A single turn carries every row of the set below to another of its rows. Some are shown first; where does it send the rows asked next?
J836: [-18.5   3.3  18.1 -12.3  -4.4  -7.8  18.7 -37.2   6.5  -5.9   4.2  -4.5]
J559: [ 11.5  10.4   7.6 -12.2  -5.7 -18.0  17.7 -37.4   6.8  20.8   9.6  -8.1]
J672: [  8.3   7.7  -1.8 -21.9  -8.0 -15.3  -7.0 -10.6  24.8  13.4  14.5   3.5]
J489: [ 11.8   4.0   9.0 -14.1  -4.9  -5.8  -2.3 -17.5  33.5 -10.2  14.0   2.3]
J23: [ -6.3  11.1  -6.5  -0.7   5.7 -29.8 -19.5  -9.7  25.0 -10.4  -9.3 -13.9]
J990: [ -3.0  21.0 -19.5   5.0   1.7 -14.2  15.2 -29.7  -3.8   3.7   6.2 -26.7]
J587: [-14.4  25.3   8.8  -5.8  17.3 -21.3   7.5 -20.6  -1.6  12.5  -4.3 -13.0]
J347: [ 11.9   0.9 -22.2   4.4  -0.7   7.9  11.4   1.0  19.3   9.3  -6.4 -16.7]
J295: [-14.6  11.3  20.1 -10.2  -5.1  -0.1  13.5   2.3   5.8  -0.8 -17.9 -15.7]
J562: [ -7.6  25.1 -19.4   5.6  10.6 -11.0  -6.1 -16.1  24.5  -5.2  -2.7   6.8]
J471: [ -0.8   0.0  19.1   8.7   9.9 -11.0 -11.1 -10.8   5.1   7.8  -4.1  17.7]
J334: [ 11.7  25.5   1.0   0.9  -9.5   6.6  19.5 -22.3  18.1  11.5 -20.6   1.8]
J521: [ 26.9   1.0  10.2  10.8  -4.9 -14.4 -10.6 -11.7  -4.4   2.1  11.2 -12.8]
J945: [ -0.7 -12.7   2.8  -2.5  17.4  -3.0  19.7 -23.0  17.7   1.9  15.7  -5.9]
J940: [ 12.1  22.1  -8.3   2.8 -17.1   6.3  27.1 -16.8  10.2  11.8 -12.3 -11.4]
J191: [ 25.8   3.0   7.8  11.0 -10.4 -14.1 -13.2 -14.2  -4.7   0.8  11.3 -12.5]
J578: [ -3.4   8.2   2.5 -14.4 -19.7 -16.0  -0.3  -2.2   2.9  11.9 -20.1 -28.6]
J678: [  3.4   2.5  22.4   7.6  11.4 -11.4  -8.0 -10.6   3.1   9.5  -3.6  15.9]
J659: [-13.7   7.3  -4.2  10.6  16.8 -18.0  17.3 -36.2  18.7  -0.4 -16.3  -7.0]
J233: [ -7.1 -17.2  -7.1 -11.7  -6.4 -23.4  11.3 -25.0   5.8  10.0   9.3 -24.1]
J378: [ -5.0 -19.3  -8.7  20.7 -13.6 -13.9  -1.5 -28.4   7.9 -10.0 -11.7   1.3]
J244: [ 11.4  26.8 -21.1   7.1  -4.8 -20.1  -7.8 -25.4  24.3  -6.7  -2.3  -9.8]
J305: [-13.0  -7.6   5.9  21.2 -15.5 -14.1   4.2 -31.1  -1.2 -11.8 -11.4   5.7]
J329: [ 12.4   9.3  19.1  12.2   1.3 -19.4  -2.2 -16.2  -4.1  18.4  -0.6  10.7]
J133: [-11.3   1.7  12.7  -3.6  -4.3   7.5   6.0  -2.1  17.4 -19.0 -18.4 -18.1]
J410: [ -0.9 -19.8  -7.8  21.1 -13.0 -15.1  -6.2 -27.2  10.9  -8.5 -10.3   0.8]
J961: [  9.7  25.7   4.5  -0.7 -10.9   6.2  16.1 -21.7  21.4   8.8 -23.5   1.2]
J709: [-12.2  10.2 -10.0   8.2 -23.6  -6.8  -0.8 -26.1 -15.7   3.2   0.5   6.5]
J971: [ -8.5  33.0  -1.0  -5.7  -1.8 -18.6 -16.0 -13.1  11.4 -14.8   0.4 -12.1]
J209: [-11.3  12.9  -6.7   7.8 -21.9  -4.6  -4.3 -24.4 -14.7   3.5   2.6   9.4]
J362: [  3.6  -0.8 -12.4   9.2   0.8   5.6  26.3  -7.7  24.4   9.4 -18.4  -5.8]
J552: [-10.8  -4.4 -12.3  15.0 -21.2 -17.7  -0.1 -19.3 -16.2   4.4   1.7  -4.1]
J987: [ 13.8   0.3 -21.6   7.3   0.7   7.8  15.7  -2.8  19.8   9.0  -7.8 -13.7]
J688: [ -2.9  11.3   0.0 -14.9 -20.8 -14.4  -1.0  -2.6   5.8  15.4 -21.5 -25.6]
J664: [  5.2   2.8   4.2   7.2  16.5 -22.5   6.8 -23.6  11.6  -9.9  -1.4 -34.8]
J876: [ -8.6  -3.2 -15.9 -16.0 -19.1  -6.6  -2.5 -15.6  21.8  -9.5  15.7  -4.2]
J56: [ -9.3   4.6  -1.8 -18.4 -23.5 -15.3  -1.4 -28.9  28.5  -3.1  -0.8   7.0]
J424: [-13.7   1.8  16.2  -5.5  -4.0   3.6   6.0  -2.4  13.3 -16.9 -19.8 -18.4]
J540: [ 19.6  -5.2  11.4  21.3   6.4 -10.0  -1.3  -9.1  -1.6  -1.7  11.8  -4.2]
J346: [  3.1  -1.4   9.6  -6.6 -13.9 -14.5   8.5   0.7   9.9   3.2 -18.4 -35.1]

J305 -> J362
J489 -> J23
Where do these go?
J471 -> J133
J378 -> J987
J990 -> J559

A single turn carries every row of the set below to another of its rows. Some are shown first; where does it send the rows asked next?
J509: [  5.2  -8.6  -2.1  32.0 -21.6 -12.9  -9.7  17.8  12.2  14.6  19.0  -0.7
 -19.8  -4.6   2.4  16.1   2.9  -3.0  -3.3   4.9  19.8  -4.7 -24.0 -16.6]
J645: [ -4.2  -6.7 -15.4 -11.2  11.7  -6.8  12.6 -15.6 -12.2  -7.1  12.8  19.7
  -6.7  26.8   7.7   6.5  -4.1  10.9 -19.8  12.5  14.9 -16.8  -0.4  13.4]
J490: [ 12.7  -2.6  12.0  20.2 -10.5   7.6  28.8  -6.4   9.9  -7.9  -1.4   3.1
 -16.1 -14.0   5.9  33.1  19.5   1.0  -4.5   0.8   2.9  -7.6 -18.4   6.1]
J802: [-34.2  14.9  -1.8   9.5  -8.9   8.3   0.1 -21.1 -22.0  -9.6 -10.1  -9.7
  -5.8  -1.7   6.2  11.4   7.4  10.0   2.4  -5.6  20.6  10.8 -20.4  12.6]
J667: [ -8.1  -5.8 -17.2   9.3  30.7  -0.1  -4.8   3.1 -15.0  -7.5  29.8  -4.8
  -7.2  36.3  -2.0   3.7   5.6  -1.5 -15.5   1.3  15.0   6.1 -10.7   1.4]
J910: [-14.9  17.9   0.8   6.5  -5.0 -11.3 -10.9  -3.6  -3.0  15.5  -3.7   7.8
 -35.5   7.0  10.7   1.9   9.1  26.7   5.8  -7.4  29.6  -3.9  -8.1   9.2]
J428: [ 15.5   3.7   8.3  15.5 -13.1   5.6  27.5   0.6  11.4  -2.3  -7.8   5.7
 -18.7 -15.7   0.3  27.0  22.4  -1.6   2.2   1.4   0.6  -5.2 -22.9   5.7]
J474: [  5.8  13.8 -14.1 -21.5   1.1   9.4  -5.7  -4.8 -25.1  -2.3  -4.4  13.1
  -4.1  23.6   1.1  -8.6 -12.1   0.4  -6.9   4.2   8.4  -8.8  -3.4   4.7]
J227: [ -0.1 -22.4 -13.5 -20.1   7.3  -4.5  13.6 -10.6  -6.6  -1.8  13.0  15.0
   0.4  31.7  16.9  11.4  -2.7   5.7  -3.6   9.3  -0.5   2.0 -15.0   5.0]
J637: [-18.1   2.8   5.9  22.1  15.3   3.6 -16.9   3.8  -3.2  -6.6 -11.7 -16.3
 -13.9  17.6   8.3  11.0   8.3  32.8  -2.6   0.4  -3.8  -1.0 -11.5  16.4]
J54: [  9.9  23.0  14.2  33.2  -8.5  16.6   0.6   8.4   0.3   0.4  22.6  -2.0
 -20.5  -4.2 -15.8  19.7   7.6  -2.8 -10.2  -9.4  10.3  -9.0 -23.1  -3.8]
J153: [  1.2 -15.3  -1.2  26.2 -30.7  -5.5   4.5  -1.5  -0.2   2.0   4.2  -4.3
  -9.6 -13.7  15.7  21.7   6.1 -14.0  -1.8   4.1  25.0   5.0 -17.1 -15.6]
J214: [  2.1 -21.5  -5.7  26.1 -19.9  -7.1   0.7  17.0  15.0   1.5   0.7  -9.0
  -4.0  -9.0   3.3  21.8   5.0  -2.9   0.5  12.6  -1.9   0.6 -33.4 -11.8]
J267: [ 11.8  17.6  18.9  27.6 -14.4  21.1   0.5  11.8   0.5  -0.8  17.2  -1.1
 -22.5   0.1 -15.5  19.5  -3.3  -0.1  -8.3  -6.8   2.4 -13.0 -20.7  -4.0]
J60: [  5.3  14.7 -33.1 -16.5  21.8   1.0  -0.7  -0.9 -12.5 -11.1 -11.5   2.1
   0.8   7.3  -2.8  -8.5  16.5   1.6  -5.9   3.3   4.4   0.5 -17.4   7.4]
J710: [ -9.6   8.2 -30.5   1.1  30.6  -6.1   0.1  -4.1  -6.6 -12.6  21.9   4.6
  -3.1  17.2 -10.0  -1.5  11.0  10.5 -24.0   5.9  13.3 -10.0 -18.0   9.5]
J833: [ -5.6  -3.4 -35.8 -16.0  19.9  -2.4  14.8  -4.0  -8.6  -9.2  -1.1  -0.8
  -8.7   8.0   3.8  -1.9  18.3 -10.5   1.5  -2.5  17.8  18.1 -20.3  -0.5]
J731: [  8.8   6.2 -19.0 -22.3   5.8   6.4 -13.3   7.7 -11.3   7.5  12.0   8.8
 -16.7  25.1   3.0 -11.2 -10.4   0.5   1.6  -9.8  11.4   4.6 -14.0 -10.5]
J480: [  6.2 -12.3   4.8  36.5 -16.9   7.2 -15.2  15.4  -1.2  -3.0   1.9 -19.6
  -7.7  -2.7   8.3  16.5  -1.5 -10.1  -5.6   2.0   7.7   3.5 -14.5 -18.1]
J776: [-31.9   4.7  -4.0  -0.1 -11.3  -7.4   1.4  -3.2   5.1   6.1   3.2   7.7
 -10.9   8.0  -3.7  14.6  -3.4  31.9   4.6   6.6  -1.1  -6.8 -39.2  16.8]

J153 -> J480
J267 -> J428
J667 -> J227
Where do these go?
J637 -> J776
J60 -> J710

